In the rows, 128 means zero.
Each path below is one point turned by a fixed rotation once a step. After each direction that follows a path, write how fast that rotation turns it, in degrees each step (0 if it stays still).
Each turn is a multiple of 5 degrees from 10 to 175, or 0.
Each row of a path follows its step; steps can be skipped.
Path 1:
step 0: [128 110 130 126 111 139 120 123 118 114 128 121 130 122 124 110 133 125
 134 129 126 119 119 127 117 131]
step 1: [133 125 120 114 129 118 138 124 108 117 119 137 123 129 147 134 123 135
 131 124 140 125 130 124 128 133]
step 2: [111 112 116 144 130 120 127 136 114 127 128 127 126 132 123 125 138 117
 128 127 121 117 125 120 139 132]
step 3: [131 123 110 129 133 139 134 116 125 132 122 140 127 135 134 124 132 115
 119 124 138 136 127 128 106 129]
step 4: [132 116 119 129 124 115 114 126 129 105 128 127 118 132 126 128 136 133
 121 127 120 127 116 143 126 136]
step 5: [126 125 130 128 136 109 120 121 124 136 118 130 137 140 140 122 121 127
 133 134 141 118 121 116 115 136]
step 6: [133 110 126 135 119 139 131 130 119 118 129 120 128 124 135 110 145 129
 140 131 121 130 116 118 124 130]
step 7: [130 132 116 114 141 122 138 123 113 111 119 138 113 129 137 131 123 122
 133 128 130 126 132 120 119 126]
step 8: [120 110 119 138 140 118 124 136 122 125 130 129 138 125 126 138 142 116
 124 123 116 117 118 128 129 130]
step 9: [129 127 114 124 127 123 131 113 123 132 128 136 134 131 119 120 134 123
 121 129 139 140 125 119 103 131]
Directions:
[125 126 129 123 130 134 130 128 129 126 125 122 123 125 128 126 132 128
 128 132 131 131 132 133 123 130] => 115
[130 133 126 126 129 128 130 129 126 123 131 124 126 128 127 129 124 126
 130 125 134 133 120 132 132 129] => 120
[126 126 126 126 128 124 128 125 122 124 122 131 129 129 131 123 133 124
 127 125 126 127 124 127 125 134] => 0
[128 128 132 125 129 126 129 125 128 128 126 132 129 134 131 132 126 124
 131 125 134 135 133 125 125 126] => 175
Path 2:
step 0: [136 138 128 125 125 111 134 132 125 129 136 122 133 116 120 131 125 124
 133 117 126 130 117 127 135 123]
step 1: [133 120 131 115 124 114 142 129 124 136 116 127 133 136 134 127 127 126
 125 136 132 137 127 133 125 129]
step 2: [119 118 120 141 119 121 129 135 133 133 131 120 132 123 120 128 125 133
 135 125 144 136 123 127 128 131]
step 3: [132 121 121 121 120 115 125 123 129 124 134 140 139 124 133 128 133 124
 131 119 122 138 131 130 139 137]
step 4: [131 123 132 127 118 122 132 129 142 139 133 124 115 127 133 132 141 125
 127 138 129 136 131 129 119 133]
step 5: [123 122 128 135 116 136 119 123 138 127 127 136 138 127 119 122 122 134
 124 132 127 138 132 138 124 135]
step 6: [125 128 118 127 122 131 119 127 130 133 135 135 130 125 126 138 146 126
 132 122 115 119 124 131 122 133]
step 7: [140 129 140 123 121 133 120 132 142 131 128 131 124 130 129 125 131 127
 121 134 125 121 129 142 131 116]
step 8: [122 135 139 129 126 133 123 128 122 131 120 134 126 128 115 130 129 143
 132 132 128 124 116 135 118 135]
step 9: [119 136 128 128 127 128 122 130 127 127 127 130 145 128 138 137 131 125
 133 124 131 113 125 139 130 116]
Directions:
[132 123 132 132 128 132 131 136 126 134 125 127 128 125 131 125 128 132
 127 133 126 128 131 128 129 129] => 120
[126 127 127 133 134 126 126 130 129 133 133 131 134 131 128 127 131 127
 125 122 127 125 128 126 133 129] => 110
Path 3:
step 0: [138 142 141 133 121 117 126 133 127 123 132 115 113 127 126 135 126 135
 115 128 118 136 135 139 117 123]
step 1: [124 146 132 130 136 115 129 133 126 115 127 137 122 133 137 127 123 124
 128 149 128 121 112 140 125 130]
step 2: [138 134 133 131 134 132 130 129 141 115 131 140 116 126 119 120 113 129
 135 130 133 149 127 133 121 120]
step 3: [144 135 130 133 133 114 125 113 133 120 122 125 110 135 144 130 138 127
 129 122 128 130 122 128 121 117]
step 4: [122 123 139 114 131 129 121 128 136 107 121 138 118 125 127 129 133 109
 123 135 122 125 124 135 124 118]
step 5: [124 134 142 129 136 122 127 130 124 119 128 119 124 139 121 124 135 127
 132 122 136 147 139 145 124 112]
step 6: [129 136 136 132 131 116 125 129 131 113 151 114 116 119 138 138 130 122
 132 134 128 125 121 131 131 122]
step 7: [125 127 140 123 125 115 121 144 144 119 124 131 111 133 127 121 115 126
 130 134 144 129 128 135 130 131]
step 8: [143 140 138 136 130 130 126 135 125 121 116 115 121 120 137 121 124 128
 140 131 133 134 128 130 112 115]
step 9: [135 134 139 122 120 121 126 124 118 116 131 139 108 128 127 142 130 125
 122 133 134 124 120 131 109 128]
Directions:
[128 126 125 131 133 125 130 133 125 124 133 127 128 129 133 125 121 129
 127 126 127 131 127 130 132 134] => 70
Path 4:
step 0: [120 133 130 145 105 120 138 133 130 141 127 134 141 121 141 125 127 118
 126 133 128 128 138 127 128 131]
step 1: [125 131 124 121 120 116 115 125 114 121 120 141 135 131 126 119 127 125
 122 135 133 121 129 112 145 116]
step 2: [123 133 124 129 129 123 131 136 118 122 130 123 120 147 136 152 125 127
 128 130 145 124 125 127 124 114]
step 3: [120 136 138 124 125 129 126 140 124 124 129 126 106 129 115 115 131 127
 127 127 142 139 117 138 125 135]
step 4: [134 131 117 115 144 137 129 119 123 127 128 123 128 124 112 130 129 126
 122 116 117 124 111 137 118 125]
step 5: [125 136 121 127 123 132 129 126 143 137 131 123 131 116 141 130 129 132
 132 122 123 129 136 137 103 141]
step 6: [120 124 123 130 122 127 134 111 130 123 127 133 131 117 134  99 132 131
 127 126 116 125 138 121 133 126]
step 7: [131 123 127 128 119 136 125 121 140 124 129 133 138 136 144 142 127 129
 119 126 126 123 134 115 134 106]
step 8: [123 120 130 131 115 117 136 138 137 120 129 142 113 133 126 135 129 127
 129 141 140 143 137 125 137 128]
step 9: [126 122 130 130 127 127 137 134 115 127 127 133 130 135 112 130 128 109
 114 129 127 129 105 130 140 125]
Directions:
[134 124 135 131 135 128 126 129 128 131 128 124 130 128 128 128 125 131
 132 130 128 126 130 127 133 133] => 0
[127 129 128 129 126 127 137 134 129 126 132 128 127 134 128 124 125 128
 131 128 130 127 134 128 124 134] => 130
[133 129 128 131 129 122 128 126 133 123 128 126 130 129 126 127 124 124
 128 126 128 135 122 129 125 129] => 65
[132 129 130 127 128 131 134 133 132 131 125 128 122 127 121 132 130 128
 128 124 127 131 129 129 132 124] => 70
Path 5:
step 0: [120 137 131 132 129 132 131 125 130 115 127 128 116 107 131 143 121 129
 129 140 136 125 120 128 122 125]
step 1: [127 136 134 118 123 123 129 127 120 127 138 133 130 140 138 114 134 131
 139 114 122 114 126 122 133 126]
step 2: [123 123 116 140 127 135 129 138 130 127 123 120 137 118 127 128 125 123
 109 114 130 137 130 127 134 138]
step 3: [126 132 126 125 128 128 127 119 137 113 134 133 115 115 123 130 120 130
 138 134 130 117 114 135 122 120]
step 4: [122 138 138 121 122 125 127 128 117 130 138 130 135 140 130 123 141 126
 127 109 128 120 138 130 130 137]
step 5: [124 125 118 142 127 128 132 129 129 129 116 119 126 113 119 122 127 123
 113 126 132 135 115 122 137 132]
step 6: [133 129 125 121 128 134 125 118 133 116 136 134 121 131 121 127 124 135
 139 126 120 116 116 144 115 127]
step 7: [123 139 138 125 125 119 129 123 123 138 132 123 138 127 125 131 141 127
 121 114 139 129 141 124 126 143]
step 8: [133 118 124 138 128 123 133 126 125 126 111 122 121 121 113 122 125 125
 124 130 124 125 111 124 140 121]
step 9: [129 127 131 120 132 143 130 124 126 124 138 127 128 138 126 132 131 139
 131 126 119 123 124 145 109 136]
Directions:
[123 130 126 129 125 129 128 130 129 131 124 122 133 130 131 131 127 126
 131 130 128 124 130 135 128 134] => 145
[128 130 130 126 131 126 129 130 131 119 131 130 127 128 131 132 134 127
 132 132 129 130 125 132 121 131] => 120
[127 128 134 125 127 132 128 122 131 127 129 132 126 126 130 128 125 135
 129 131 128 127 131 129 134 134] => 120
[125 128 130 126 128 122 132 131 132 133 128 135 133 128 130 123 131 130
 121 127 127 126 130 130 125 129] => 130
